A single turn carries every row of the set below to another of its rows. Some are shown first; where does it send the rows asked next?
vik: [ 6 -3 -3 -8  3 -1 -9  6 -1  1 -8  4 -9 12  0 -9 -6  0 22 -1 -1  1  4  3
 13  5  7  5 13 16]
ren: [ -5   1   8 -16   1  -5  -7  -6 -11   6   8   1  13  -2   0  -7   3   1
  -7  -9 -19  -5  -1  -2   4  -6   1  -7   4   8]
Fetu: [  1   9  -9 -13  -6  -3  -4  -4   5   2  -4  -7  -5   3   3 -13  -7   1
   7   7   3  11  -4  -4  13 -13   8  -3  23  12]
Lav: [ 11   8  -2 -16 -13  -6 -10 -13  -3  13 -12 -11   1  -5   7 -10  11   8
  -7  -8  -5   7  -2  -7 -13   2  -1  10   2  20]
Lur: [  5  -3   0  -6 -11   2   1  13  -1   1  -5 -14   6  11  -2 -13   3   3
   3  15  -4  15 -12  -1  -1   3  -7   5  -2   4]
tamas: [  5  -5  -4  -1  -8   2  -3  10  -1   6 -11 -18   3  13  -6 -11   1   0
   1  14  -6  16 -10  -1  -4  -2  -8   3   0   8]
zop: [ -2  11   4 -15  -4  -8  -5  -6 -12   4   6  -2  12  -3   5  -6   6   7
 -11  -9 -10 -13  -5   0   5  -3   1  -5  -4  14]
Dis: [ -3   2 -12 -11  -7  -4  -4  -4   3   2  -8  -9  -7   1   3  -9  -7   8
  10   6  -2  10   0  -8  14  -8   9   0  25  11]
boma: [ 15   7  -7 -17 -14  -3  -9  -8  -1  15 -12 -18  -2  -2   0  -4   2  13
  -6 -10 -10   2  -1  -2 -13   0  -5  10   9  15]
Fepir: [  0   0   4 -14  -3   5  -8  17  -9  -6  -1  -8  -6   1   0 -16 -12  -2
   3  -1   5  -4 -16   4  -9   4   4  -7  -1  13]
vazaz: [  2  11   9 -15   2  -2 -11   0 -15   3   6  -2  12   1  -4  -5   6   4
  -6 -12  -9 -12  -8  -4   2  -9   1  -3   1  12]
vizuf: [ 13  -2  -3  -7  -5  -9   1 -13 -18  -5  -4  -6   0   5   4 -15   9  -5
  -5   3 -13 -12 -12  -8 -10  12   2   4   9  15]
Tapam: [ -8   1   7  -8  -5 -14  -6   6  -5  -4  -9 -12 -13   2  -4  -4  -3   7
   6  -8  -6  16  -1   8  -2   2  -6  -9  -4  12]
Suzug: [ 16  10  -4 -13  -9  -2  -9  -9  -3   6 -18 -11  -1 -11   5  -4   8  10
  -4 -14  -7   8   1  -5 -12   0  -4   6   6  15]
Tunal: [  1   0  -6  -7  -7  -6  -8  -4  -6   8  -5  -5 -10   5  -7  -8 -12  10
  19  12   3  -9  -5  -6   8  -1   8  14  12   2]
pubor: [  4   9  -7 -11  -7  -6  -5   0  -3   7 -10  -7 -13   5  -9  -5 -14   9
  18  10   2  -2  -4  -3   5  -6   8  14   7   2]
deduk: [ -1   8  -7 -13 -16  -8  -9   0  -5   4  -7  -4 -11   7  -8 -11 -13  12
  21   4   3  -9  -3  -5   0  -6   4  12   7   6]
Mufit: [  9  -2  -4  -2  -7   5   2   9  -2   5  -3 -15   0  14  -4 -13   2   2
   2  14  -4  14  -9   4  -5   4  -8   7  -2   5]
ziz: [ -6  10   8 -11   2  -1  -4  -8  -7   1  11  -5   6  -4   1  -3   7   5
  -3 -13 -12  -8  -7   0   5 -10  -4  -3   7  14]
rov: [  6   6  -5 -17 -11  -3 -11  -8  -1  12 -15 -12   5 -13   6 -10   1   7
  -5  -6 -11   5   0  -7 -16  -7  -3  12   8  10]
lodag: [  1  -3  -1 -15   1  -3 -17   3   0   2  -4   6 -12   9   2  -7  -7   0
  16  -2  -4  -1   4   0  17   0   8   6  14  14]
zomen: [ 17  -6   1  -3   1  -7   4 -13 -15  -3  -7 -16   4   5  -6 -14   8  -2
  -2   2 -10 -10  -8  -7  -7  12   5   3  10   8]
Gez: [ -4   3  -8 -12  -5   0  -3  -3   0   3  -4  -9  -8   6  -1 -12  -9   3
  10   2   1  11  -7  -5  16 -10   8  -7  22   8]
rimo: [ 15   6  -5 -10 -12  -4  -9  -9  -2  10 -17 -18   4  -6   6  -7   4   8
  -6  -8 -11   9   4  -6 -14  -3  -5   4  10  12]
diga: [  0  -1   7 -13  -7   2  -8  19  -5  -3  -6  -5  -7  -2   1 -14  -8   1
   5   1   5  -2 -19   1 -10   6   2  -7  -2   8]
dute: [ -7   2  -9  -9  -6  -1  -1  -4   8   3  -3  -9  -5   5  -1 -16  -1  -1
   7   7  -1   6  -6  -6  13 -13  12  -2  19   9]
dor: [ -1   8  13 -11   1  -5 -11   0 -11   3   6   0   6  -3   1  -3   5   3
  -5 -15 -15  -8  -2   1   0 -10  -1  -6   3  11]
nisul: [-11   7   2  -6  -7  -9  -2   3 -10  -1 -12 -13 -13   2  -4  -1  -2   4
   3  -5  -4  19  -2   2  -2   3  -6  -9  -5  12]
kikit: [ 11  -2   6  -7  -5  -7   1 -13 -18  -9  -3 -10   4   2   4 -13   7  -2
  -8   0  -8  -8  -6  -8 -13  13   6   9   7  11]
kebe: [  8   0   0 -11   1  -8 -12   0  -3   5  -4   8 -10  15  -1  -7  -6  -3
  16   1  -2   1   4   5  17   4   6   2  10  16]
levu: [ 11 -10   2  -7  -3  -8   1 -12 -17  -2 -10  -7   1  -1  -1 -14   0  -6
   3   1 -15 -14  -2  -9 -11  14   0   7   9  10]
bemil: [  6   9  -4  -8 -11 -11  -3  -4  -6   7  -9  -6 -13   3  -8  -9 -13   8
  18  11   8  -8  -5  -3   3  -2   6  11  12   7]
Sav: [  2  -1   5 -10  -2   6  -7  15  -5  -8  -1  -7  -9   1  -2 -16 -11   0
   7   3   4  -7 -15  -3 -10   1  -2  -7  -4   7]
Molo: [-10   4   5  -8  -7 -13  -6   7  -6  -4 -14 -12 -12   4   0  -3   0   1
   5  -3  -5  17  -3   2   0   8  -6  -9  -4   6]
tupom: [ 11   8  -2 -12 -12   0 -10 -11  -5  10 -13  -9   4  -4  10  -7   7   7
 -15 -10  -4   4  -1  -7 -13   4  -1   8   3  10]
Bosof: [ -2   7   9  -9  -8  -5  -5  -3 -18   3   3   1  13   1   3  -3   8   7
 -14 -12 -11  -8  -7   1   0  -2   2  -1   4  12]
Pozu: [ 14  -5  -2  -6   5  -3  -3 -14 -13  -6  -5 -10   3   7  -2  -6   1  -7
   2   4 -12 -12  -6 -10 -10  14   7   2   6  18]
Mon: [ 16  -7   7  -3  -1  -5   0 -12 -17  -3  -4 -13   5   2  -3 -12   1  -6
   2   6 -10 -14  -7 -11 -12   9   5   3   6   9]
pemag: [  7  -8  -5 -10  -4  -4 -12  -4   1  -1 -10   7  -9  10  -1  -6  -6   0
  19  -1  -6   5   3   5  15   5   8   2   6  17]

pubor turns into Gez
vizuf turns into Lav
Fetu turns into kebe
Now find these:
rimo turns into dor
levu turns into rov
nisul turns into Fepir
Dis turns into lodag
tupom turns into Bosof
Lur turns into Molo
ziz turns into Pozu
dute turns into pemag
tamas turns into Tapam
zomen turns into Suzug

A single turn carries every row of the set below to another of its rows. Some are shown first; where does it send the rows asked next?
Pog: [  2  -1  -8   2  -8  12 -12   8  12   7   1   5 -10  -1  -3  -3   8   8
   5  -1  -2  -1  -1  -7 -16  -3]
Nisi: [ -2  -4   2  -2   3   0  11   3  20  -2  -7  -3  10  -4  -5   7   3  -9
  -1  -7   1 -10   2   8   9 -13]
Tof: [ -8   7   1   4  18  10   0   3   3  -2  -1  -1   6 -10  17  -6   2   5
   8  -4  -3   8  -2   8  -2 -14]
Viga: [  5  10  -1   2   8  18  -9   8   4  -5   1  -6   0 -18  -4  -9   1   1
   7   2 -12   8  -3  14  -7  -7]
vez: [  8  -8   5  -5   2  -3   3   5   0   1 -16   3  -5  -3 -12   7   4   2
   4   0  -2   2  13  19  -2   2]
dum: [  8  -1  -5   2  -7   7   1   9   2   3  -1  11  -7  13  -8  -1   6  -2
   8  -1   1  14 -11   9  -4  -1]
Nipi: [-10   1   1   3  10   2   3   0  -9   3   2  -8   7  -3   1  -4   4  -6
   1  -6  11   9  -9   9  -7  -4]
bepor: [  1   7  -4  17  -2  13  14   2   3   3 -14  -9  -5  -4   1  -6  -4   0
  15   9  -1 -14  -2  15   0 -13]
Lol: [  6   4  -9   8  -4   8   7  -1  11   2  -8   6   1 -14  -5  -9 -11   6
  -4   0   7  -9  -1  11   4   6]
pulo: [ -5  10  -7  14   0  11   1   0  12  10  10  -4   2 -10  14  -8  -6   4
  13   1   4  -6  -2   1   5  -1]
Mizav: [  3   4   3   4  -6 -13  -3  -9   1  -4  -8  -3  -3  -5   1   7  -1   8
  15   3  -1  -2  11   5   7 -18]
Ber: [  2  -1   2  14   3   5   0   3  -8   8   0 -10   3   1  -4   3   6  -6
  21  12  -4   4 -14  13  -4 -10]
Kiko: [ -2  -3  -3   8  -1  -1   6   1  -2  -2  -9   3   7  -1  -9   3  -4   1
   7  -6 -16  -9 -12  18   2 -19]
fivob: [  4  11  -3   9   1  10   1  -4  -1  -1  10 -12   2 -16  -7   5  12  -3
   1 -14   9   2  -5   8  -1  -5]
Nis: [  4 -12   6  -5  -2   0   5   8   1  -1 -19   8   0  -5  -1  -1  -3  -4
   2   8   3   2   0  16   7   2]
vibez: [ -1  -4  -2   6  -2  -4   7  -9   9  -4   5  -5  -4  -3   5  10  -1  -4
  -4   8   3 -18   2  17  -1   2]
Ruzar: [  0   4   1  10  -8  11  -8   5   5  10   0  -6  -2 -17 -12   1  12   2
  14   5  -3  -1   6  -4  10 -15]
riro: [  7   0   3   4   5   8  13   6  16  -5  -7  -5   9   4  -9   9  -1  -1
   9 -10  -1  -2  11  14   8  -7]
Kof: [  1  -3   9   4 -10   2  -5  -1   2  -4 -13   4  -3 -12   8   9  -3  10
  12  -1  -7  -7   6   6  11 -14]
dumu: [  5  -7 -10   6  -4  -2   0   2   5  -9  -2 -13   0 -11  -6  -3  -1   1
   4   9  -2 -15   1  -8  -8 -13]
tagi: [  5  -3  -2  -3  -1   3   1   2   8   6   9   6 -15   6   4  10  10   4
   3  11  -4   5   0  11 -14   1]
dinev: [  2   8  -2  12   5  12  -2   4  -4 -12   3  -9 -10 -11   6   7  21  -9
   5  -1  -4   0   2  14   3 -10]
Mozo: [  7   5  -1   8   8   3  -8   1   8   2   0   6   9  -8  -9   9   6  -3
   5 -16 -12   2  -9   2   7  -5]
tez: [  0   0   2   7  14   4  13   7   9   4   1  -2  -4  -6  12   9  15 -11
   2   5   3  -3   5   1   7   1]
Tuko: [  7  -7 -10   2   6   4  13   0   4  -9   4  -8  -2   2   7   7  -5  -3
  -2   1  -8 -15   3  13  -3   5]
lamum: [-13   2   4  -1  -2  11  -3   3   0  -2   8  -6   1 -10  -2  -6   2  -2
  -2   2   6   9  13  -1  13  -6]
zez: [  8  -4 -12  -1  -1  11   5   5   8   2  -6   5  -7 -14   3  -7  -3   8
  -2  -9   0 -13  11  10   0   5]
Fov: [  9  10 -12   8  -3  17   9   9  19   3   6   9  -4   3  -4   2   7   7
   2  -4   0   4  -2  -1   0  -3]
pur: [  2   7   4  -1  -3  14   0  -3  -7   0  13 -10  -6 -12  -2  -4  -3  -1
   5  10  -1  11   3  19   4   0]
kaz: [  2   0   7   2   3   4  -4   0  -2   7   2  10  -8  -1   8   5   4  -3
  13   4 -13   7   3  21  15  -4]
niz: [  2  -2  -6  12  -6  -3  -1   0   0  -6  -3   4   7   3 -14  -6  -6   6
  16  -5  -2  -1  -3  17   3 -17]
mota: [  0  -9   0   2  10  11   0  16  10   7   3   9   4 -11  -9  -9   1  -5
  -1   4  -4   3  -2   8  -3   7]
zok: [ -6  -2 -12  12  -4  -4  -5   1  -9   5  11  -1  -8  -8  -3  -1   4  -4
  -2   8  -5  -7  -7   4  -3   6]
Bife: [  4   1  -1   4 -10  11   2   2   4   9   1   8 -10   6  12   3   8  11
  17   2   6   8  -2  -1   1 -14]
veso: [  4   8   2  -7  -5   4   1   0  22   8   6   0  -7   6   0   9   9  -1
   8  -1  -3   5   5  -4   1 -12]
fus: [  0  -2  -9   1  -5   3   1   3   5   4  10   4  -1   8 -13   5   5   5
   2   3 -12   5 -10  -5  -8 -16]
rigo: [  1  -7   2  12 -10   5  -9   2   4  -5  -7  -9  -6 -13 -12   4   1   1
   4   8  -4 -18   2   4  -9  -7]
tuf: [ -2   6 -12   7  -2  11  11   5   6   3   5  -3 -12  17   8   3   7  -2
   8  10  -8   1  -4   2  -4  -9]
Tibi: [-12  -4  -3   7   6   5  -9   9  -9 -13   5   4  -2  -9  -1   0  11  -1
  -7   0  -8   5   3   5   5  -9]
fabe: [  2  -7 -11   9  -5   8   9   5  -1  -2  -6  -5  -6  -5   8 -16   0   2
  16  10   7 -12   2  12  -1 -15]

Ber turns into pulo
Nis turns into Kof
tagi turns into veso
Now find these:
zez turns into vez
fivob turns into Nipi

